Named moves, each a turn or a mirror, and the order they were made in; the first pair answered:
move Ven:
|  27 | -10 |  -2 |  -6 |  15 | -16 | -19 | -22 |   4 |  -7 |  -7 |  -7 |   8 |   7 |  -1 |   0 |  -9 | => | -16 | -14 |  -7 | -11 | -11 | -23 |  -5 | -22 |  12 |  -8 |  14 |  -5 |   5 |  16 | -13 |  -1 |   2 |
| -3 |  8 | -6 | -5 | -2 |  3 |  1 | -1 |  5 |  1 | -4 |  3 | -8 |  0 |  3 |  2 | -6 | => | -1 |  9 | -5 | -4 | -1 |  3 |  1 | -1 |  4 |  2 | -5 |  3 | -7 |  0 |  4 |  1 | -6 |
| -29 |  11 |  13 |  28 |   9 |  30 |   2 |  21 |  -9 | -12 |  10 |  36 |  12 |   9 |   9 |  12 |  12 | => |  -7 |  12 |  17 |  31 |  23 |  34 |  -5 |  20 | -13 | -10 |   1 |  35 |  14 |   5 |  15 |  11 |   9 |
move novi:
| -14 |  -7 |  12 |  -3 | -18 |   0 | -11 |  -3 |   8 |   3 |  -9 |  -6 |   0 |  11 |   2 |  10 |   3 | => | -11 |   7 |  -8 |  -9 |  -5 |   0 |  -3 |   3 |  21 |  -8 |   2 |  -8 |  -8 |   5 |  -1 |   4 |  17 |
|  11 |  -3 | -25 |  -9 |  -3 | -37 |   5 | -27 |  -9 |   2 |  41 |   2 | -16 |  14 | -27 |  -9 |   1 | => |   4 | -19 |   1 |  -2 | -18 | -35 |  -6 | -35 | -24 |  16 |  27 |   4 |  -5 |  20 | -23 |  -2 | -18 |
|  17 |   2 | -20 | -19 | -32 | -20 | -15 | -16 |   9 |  15 | -14 | -25 |  -5 |  -7 |  -9 | -18 |   0 | => |  16 |   1 | -18 | -18 | -34 | -20 | -17 | -16 |   7 |  17 | -15 | -25 |  -4 |  -6 | -10 | -17 |   0 |
move bozu:
| -27 |  -1 |   0 |  14 | -10 |   8 |  -5 |  14 |   7 |  -2 | -18 |  -1 |  -1 | -15 |  10 |   4 |  -9 | => |   3 |  17 |  -5 |   5 |  24 |   1 |  -1 |   8 |  -2 | -14 |  19 |   8 |  -6 |   0 |  11 |   0 |  19 |
|  -6 |   8 |  -2 |  -7 |  14 |  18 |  18 |  17 |  -6 | -11 |  14 |  19 |  -3 |  15 |   1 |  22 |  26 | => | -22 |  -4 | -23 | -18 | -18 |   3 |  24 |  14 |  16 |  -4 |  -5 |  -7 | -14 |   0 | -11 |  13 |   9 |
|   0 |   7 |  -9 |   0 |   1 |   0 |  22 |   9 |  28 | -13 |  -2 |  -9 |  -3 |  -5 |  -6 | -15 |  15 | => | -12 |   2 |  12 |  18 |   0 |  17 |  14 |  16 |  16 |  -8 | -19 |   5 |  11 |  -5 |   5 |  -4 |   6 |
|  16 |  -2 |   4 | -17 |  13 |   4 |  10 |  -5 | -39 |  -7 |  19 |  19 |  22 |  17 |   7 |  14 |   7 | => |  -2 | -18 | -27 | -34 | -26 | -19 |  18 | -10 |  -8 |   0 |  -1 | -16 |   8 |   0 | -10 |   1 | -12 |
move dubi:
| -11 |  10 |   8 |  15 | -20 |   3 |  -4 |   2 |  13 |  -5 | -18 |  -6 |   4 |  -5 |   3 |   9 |   4 | => |  2 | 13 | 22 | 18 | -7 |  5 | -9 | -3 | -2 | -4 | -8 |  4 |  9 |  7 |  8 | 12 |  9 |
|  10 |  13 |  24 | -12 |  19 | -19 |   3 | -19 | -15 |  -4 |  23 |   8 |  -1 |  21 |   3 |   6 |  22 | => |   9 |  20 | -17 | -22 |  12 | -23 |  14 |  -8 |  20 | -13 |   8 | -13 | -18 |  -6 |  -5 |  -4 |  20 |
|  3 | -2 | 11 | -1 | -2 | -1 |  0 | -6 | -7 |  3 | -1 |  7 | -1 | -2 |  1 |  4 | -9 | => | 13 |  4 |  2 | -6 |  6 | -2 |  2 | -4 | -2 | -1 |  0 |  5 | -5 | -5 |  0 |  0 | -6 |
| -24 |  -7 |   9 |  -9 |   9 |  -1 |  14 |   6 |  -1 |   7 |  21 |   9 |   2 |  27 | -17 |   3 |  -3 | => |  -3 |   1 |  -2 | -13 |  25 |  -1 |  14 |   6 |   1 |   1 |  25 |   7 |  -2 |  24 | -16 |  -1 |   5 |
Then:
Between the rows of a pair lie two moves.
| -61 |  -8 |   7 |   5 | -21 |  -3 |   2 |  26 |  -2 |  -9 |   6 |   7 |  -5 |  -9 |   0 |  -3 |   4 | => |  13 |  -2 |   5 |  10 |  19 |   8 | -19 |  27 |  -1 |  -7 | -37 |  -6 |  -4 | -38 |  18 |  -3 | -19 |	Ven, dubi
| -27 | -14 |  10 |   1 | -21 |   3 |  -4 |  -1 |  -3 |  14 | -27 | -20 |   2 |   1 |   9 |   5 | -22 | => |   5 |  15 | -31 | -14 |  19 |  -1 |   9 |   6 |  16 | -11 |   2 | -21 | -17 |  -6 |   5 |  -8 |  11 |	bozu, dubi
| -12 |   1 | -11 |   9 | -12 |   4 |   0 |  14 |  25 |   0 | -10 |  -5 |   2 | -13 |  -7 | -17 |  -9 | => |  -9 |  -8 |  15 |  19 | -11 |   9 | -11 |   8 |   3 |   9 | -13 |   4 |  15 |  -2 |   0 |  -9 | -17 |	Ven, dubi
|   3 |   4 |   6 |   5 |   5 | -15 |  -8 |  -7 |  -1 |   1 |   1 |   5 |  22 |  15 |  -8 |   0 |  -2 | => |  -1 |  10 | -11 |  -2 |   3 | -18 |  -1 |  -3 |  10 |  -4 |   5 |   0 |  14 |  10 | -14 |  -4 |   5 |	dubi, Ven
|  17 |  19 | -20 |   1 |   4 |  12 |   0 | -12 | -15 |  -8 |   7 |   7 |  14 | -19 | -10 |  -6 |   9 | => |  20 |   9 | -16 |  -7 |  -7 |   0 |  -2 | -24 | -17 |  -1 |   7 |  -4 |  12 | -14 | -15 | -10 |   2 |	novi, bozu
